In the rows, 128 means zero.
A: a few groups of rows, each row roughly a mix of its group's hidden directions:
A (157 x 11):
[[122  92 140 174 108 193 153 103 163 114 139]
 [127 162  70 141 116 116 114 148  58 112 116]
 [128  86 136 151 171 119 124 153 148 106 199]
 [176  86 125 156 120  98  75 164 160 135 130]
 [114 169 112 111 100 144 129 144  74 109  65]
 [ 94 156 104 162 168  85 119 133  70 112 142]
 [154 144 177 128 131 129  91  96 129 171  70]
 [167 136 149 125 104 140  76 115 129 141  56]
 [113 202 102 149 125  99 157 140  97  92 132]
 [137  83 153 160  63 158 120 127 168 110 132]
 [138 109 169 123 188 114 118  97 127 190 138]
 [140 161  84 157  87 135 123 153 107  78  89]
 [165 115 161 141 100 142  76 129 160 121  70]
 [189  89  99  89  99 123 118 128  81 118 133]
 [135  71 154 116 184 105 134  96 125 170 114]
 [113 175 135 165  90 103 142 167 175  96 138]
 [153  94 171 138 100 148  99 130 180 128  78]
 [160 145 107 148  77 146  97 138 125 101  65]
 [163 134 150 142  94 144  90 132 152 108  56]
 [148 116 154 187 106 153  96 147 186 146 125]
 [140 108 190 166 110 149 123 125 181 137 165]
 [126  96  99 149  78 155 166  92  88 105 107]
 [116 168 106 150  62 143 110 181 128 109 114]
 [127 144  74 151 133 117 107 154  61  90 132]
 [130 179  74 153  82 124 129 157 111  90 119]
 [107 197 110 116 114 135 119 164  81 127  90]
 [114  93 132 159 131 166 149 121 195 127 175]
 [153  89 173 162 151 102 113 110 159 157 174]
 [113 153 118 154  82 168 152 143 107 106 190]
 [ 91 152  91 111 150 114 182 131  98 136 182]
 [134  71 184 137 127 141 127 114 191 135 134]
 [142 129 184 104 175 103 107  92 153 168 109]
 [ 90 122 114 124 155 114 179 131 130 129 204]
 [148  94 168  79 131 135 142 117 191 158 139]
 [122 118  90 130  87 195 136 162 109  98 102]
 [131 111 187 190  91 119  99 112 107 144 118]
 [150 151 172 112  94 141 113  93 131 175  75]
 [127 164 129 156  56 162 119 156 137  90 136]
 [118 184 153  88 156  93 134 102  91 163 135]
 [114 126  97 128  45 153 158 159 131 108 130]
 [140 172 153 103  98 130 115 117 120 185  72]
 [158  76 128 129 161 111 126  90 184 130 164]
 [101 143 105 135  73 161 118 162  88 118  79]
 [123 109 136  81 189 136 142  91  86 162 135]
 [117 157 122 154  60 165 134 158 134  89 155]
 [121  42 145 149 105 137 157 117 152 110 145]
 [140  72 189 162 139 117 115  80 137 133 123]
 [108 153 100 101 165 106 135 117  66 162 165]
 [114 164  86 130  70 146 137 161 120  76 128]
 [147 120 172 132 192 119 112 116 122 180  93]
 [124  75 142 175 116 125 152 124  82 139 180]
 [146 182 145  98 132  62 105 118 152 157 120]
 [136  67 174 142 156 115 147 106 171 136 162]
 [119 134 124  66 190 101 145 124 166 138 152]
 [118 165  61 108 120 123 134 131  67 148 145]
 [132 116  89 137  50 157 117 133 149  89 133]
 [136  95 138 127 183  93 151 102 166 118 180]
 [167  80 136 132 146 123 103  90 192 142 146]
 [183 130 126  92  94  76 105 122  95 124  95]
 [127 124 139 132 163  72 129  94 195 134 156]
 [123 125 148  96 176 110 118  88  94 183 159]
 [134  74 187 116 157 135 125  92 161 159 137]
 [133 169 193 143 133 107 121  94 155 176 140]
 [128 120 108 116  84 150 179  79  78 144 115]
 [108 158 135 124 179  88  96 169 166 112 160]
 [107 162 136 131  83 160 120 164  79 141  79]
 [117 152 125 118 105 145 131 138  52 111  71]
 [160  76 126 147  91 130 112  96 185 103 147]
 [110  97 102 169 109 156 132 147 189  86 109]
 [150 106  75 120 135 109 129 111 182  78 160]
 [105 179  84  79 106 144 148 134 110 105  91]
 [132 174  81 124 134 128 126 147  68  92  91]
 [128 126 141 141  99 125 147 127 182  92 200]
 [147 156 179 132 140 103 122  86 166 175 157]
 [138 102 187 145 167 134 117 107 152 184 152]
 [108 143  90 108  86 142 142 174 172  84 146]
 [126 115  53 128  79 175 113 136 124 114 122]
 [148 143 124 181  88 127 104 152 154  66 111]
 [156  73 139 137 132 147  78 116  95 131  75]
 [163 144  80  89  78 118 110 153 139 105  89]
 [117 170 112 111 103 131 123 144  75 109  61]
 [125  90 154 130 170  94 160 108 165 116 182]
 [107 143 110 132  98 161 111 168  96 131  57]
 [144  49 135 150 142 143 153 122 122 126 180]
 [154 130 150 145  95 149 112 140 167  92  59]
 [149  90 157 153  95 155 119 137 181  98  84]
 [141 114 189 112 117 141 127 108 194 157  99]
 [155  80 132 133  78 179 134 136 173 105 124]
 [ 67 184 154 130 167 139 150 119 101 150 128]
 [119 200 115 117 129 117  89 139 135 118  69]
 [147  71 146 135 162 106 132  93 179 129 165]
 [137 129 174 144 156  99 121 103 174 170 177]
 [126 118  79 174 155 134 107 178 102  86 139]
 [132 190 126 152  74 114 126 154 175 107 118]
 [ 65 136 175 166 166 146 156 113 113 137 140]
 [143 151  89 152  98 167  95 167 132  89  89]
 [132 144 115 185  88 147  96 132  93 102  79]
 [ 80 129 116 119 165 101 169 151 109 143 188]
 [144 163 126 166  80 129 121 148 142  82  74]
 [135 126  88  85 157 143 123 102  58 155 121]
 [112 194 118 139  76 126 100 171 126 123 101]
 [103 104 140 107 167 129 175 110 153 137 194]
 [139 189 148 131  87 157  80 136 126 166 109]
 [112 136  81 123  76 152 149 175 147  88 149]
 [125 107 173  86 140 105 161  74 144 169 139]
 [131 142 122  94 189 100 116 115  93 173  89]
 [108 184  99  94  92 126 127 186 155 126 124]
 [122  63 177 143 154 114 158 107 151 137 164]
 [149 137 146 179  94 146  85 162 169 140  93]
 [142 101 179 156 143 132 131 107 176 143 187]
 [158  85 170 115 147 148  93  97 121 145  74]
 [152 166 105 136  92 130  91 138  94 120  62]
 [ 95 187 123  86 148 128 143 126  68 141 115]
 [ 86 162 154 111 175 123 151 109  74 153 148]
 [142 104 140 156  61 165 113 133 161  99  93]
 [105 119 106 164 115 148 131 144 209  98 114]
 [ 89 202 114 110 112 142 137 138 125 120  76]
 [145 171 117  99 112 100 101 144  76 129  72]
 [140 121 151 164  55 173 104 137 156 121 126]
 [169  85 160 122 148 107 120 111  92 160 182]
 [141  50 134 144 116 123 150 116 174  90 136]
 [142 100 128  95 188  83 118 107 138 150  82]
 [139 144 122 168  71 137 135 153 174  80 104]
 [124 122  90 134  67 143 141 155 127  66 102]
 [134  75 159 137 166 103 146  99 169 131 174]
 [111  74 118 126 164 105 183 119 126 100 172]
 [107 111 126 164 146 100 150 126  65 138 185]
 [106 208 115  92 101 112 122 137 131 140  91]
 [150  95 169  78 130 137 145 111 184 166 138]
 [144 120 120 101 205  89 130  96 141 154 149]
 [118 145  85  93 135 122 117 141  82 140  59]
 [141  92 156 107 162 123 162  90 108 176 171]
 [136 168  85 160  77 128 124 159 118  85  99]
 [155  99  82 120 129 119 128 116 194  86 155]
 [ 89 161 152 130 157 133 150 151  58 158 117]
 [119 186 141  92 166  96  99 115 152 139  85]
 [152 155  80  87  82 125 115 152 124 105  81]
 [132  72 148 133 163  99 156 101 167 116 175]
 [127 147 110 182  81 145 104 134  85 105  84]
 [122 159 122 117  99 136 124 140  64 110  62]
 [150 160 125 161  78 129 104 146 134  97  65]
 [ 96 185 104  85 128 143 144 139  74 125 100]
 [118 149 105 152 110 130  89 150 153  71  73]
 [154 121 180 127 188 113  96 107 133 175 125]
 [140 165  87 162 118 155  88 176 109 102  99]
 [114  76  97 144 115 194 155 137 124  94 142]
 [153  93 188 139 118 145 117  96 167 134  81]
 [132 176  90  86 101  94 121 137 157 107  82]
 [123 185 110  92 113 120 117 146  76 126  76]
 [155 137 137 166  64 135 105 129 152 111  73]
 [138 179 101  98  88 142 108 165 101 129  80]
 [137 109 150 143 161 107 125 108 187 156 188]
 [ 93 156  97  94 161 121 188 130  94 137 157]
 [115 168  74  88 127 121 116 144  87 132  78]
 [105 171  56 111 133 130 145 162 108  95 140]
 [144 138 152 160  56 163  91 136 157 121 113]
 [ 97 163  89 108 100 182 146 151 108 104  92]]

the one row of each list that fits no group (the others fit one group, some only roughly):
  * J9: [109 117 170 168  80 164 153 153  90 103 111]
  * J975: [112 173  98  86 165  98 158 113  94 158 152]
  * J363: [131 133  72 158  84 132 100 181 120  94 124]
  * J291: [ 96 157  91 101 167 111 163 137  93 132 180]
  * J609: [117 104 185 127 178 118 136 110 107 188 122]
  * J199: [151  89 174 142 185 110 118 106 114 168 153]
  * J809: [139 131 149 197  83 135 128 147 152  83 152]
  * J539: [118  89 135 108 131 118 186 103  98 155 184]
  * J706: [111 152  86  98 105 158 140 152  80  95  85]
  * J415: [140  79 128 151  69 142 133 130 169  79 126]
 => J809
  * J691: [106 165  61 126  99 141 143 156 107  83 121]
  * J837: [141  91 163 139 191 112 127 116 107 166 171]
  * J89: [152  90 172 122  85 161 125 125 190 139 122]
  * J777: [ 99 182  71  94 112 126 141 165 138  98 127]
  * J846: [112  82 129 146 160 123 153 104 185 118 179]
  * J876: [138 143 171 135 189  94  79 126 161 146 118]
  * J17: [109 187  88 111 184 107 114 128 100 117 104]
  * J240: [139 119 145 115 162  98 135  92 182 172 173]
  * J247: [149 166 123 117  94 134  94 165  79 139  76]
  * J296: [135 113 156 145 210  97 102 126 143 131 160]
 => J240
  * J913: [153 100 152 177  90 132  91 138 148  98  80]
  * J684: [131 140 132 118 189 103 142  95  79 174 151]
  * J16: [109  83 177 140 171 123 145 109  99 179 134]
  * J358: [109 194 108 107  66 132 130 161 121 137 113]
  * J189: [137 100 183 150 110 136 135 114 204 119 119]
  * J732: [149 149 114 172  93 117  90 149 105  91  75]
  * J332: [139  98 144 158  85 151 128 153 190  92 103]
  * J86: [141  60 167 108 138 131 159  86 155 144 148]
  * J287: [148 151  85 142  95 127  86 151  80 118  81]
  * J677: [101 155  95  88 171 117 161 125  90 144 172]
  * J819: [152 100 118 144  90 175 108 151 176  86 102]
  * J413: [155  63 169 146 117 169  90 125 131 151 116]
  * J879: [150 102 154 122 199 105 123  99 150 171 146]
  * J670: [110 183 105  86 143 107 153 113  82 169 134]
  * J208: [103 183  73  94 104 131 141 171 136 105 125]
 => J413
  * J50: [153 158  99 103 115 142  94 124  80 138  65]
  * J34: [ 97 177 112 117 127 117 161 160  66 100 109]
  * J985: [148 114 174 137 175 117 124  96 165 163 175]
  * J761: [117 179 102 105 103 112 120 154  62 108 102]
  * J100: [107 183  82  76 107 122 144 135 156 109 101]
  * J759: [144  67 184 147  90 145 139 115 152 144 152]
  * J829: [135  84 190 173 133 146 129 116 156 152 165]
  * J538: [148 107 192 137 143 121 106  77 154 155  93]
  * J832: [115 192 113 119 175  97 105 130  87 140  98]
  * J357: [160 132 139 107 130 143  94 106 100 145  48]
  * J319: [108 195 101  78 114 111 147 130 101 156 106]
 => J761
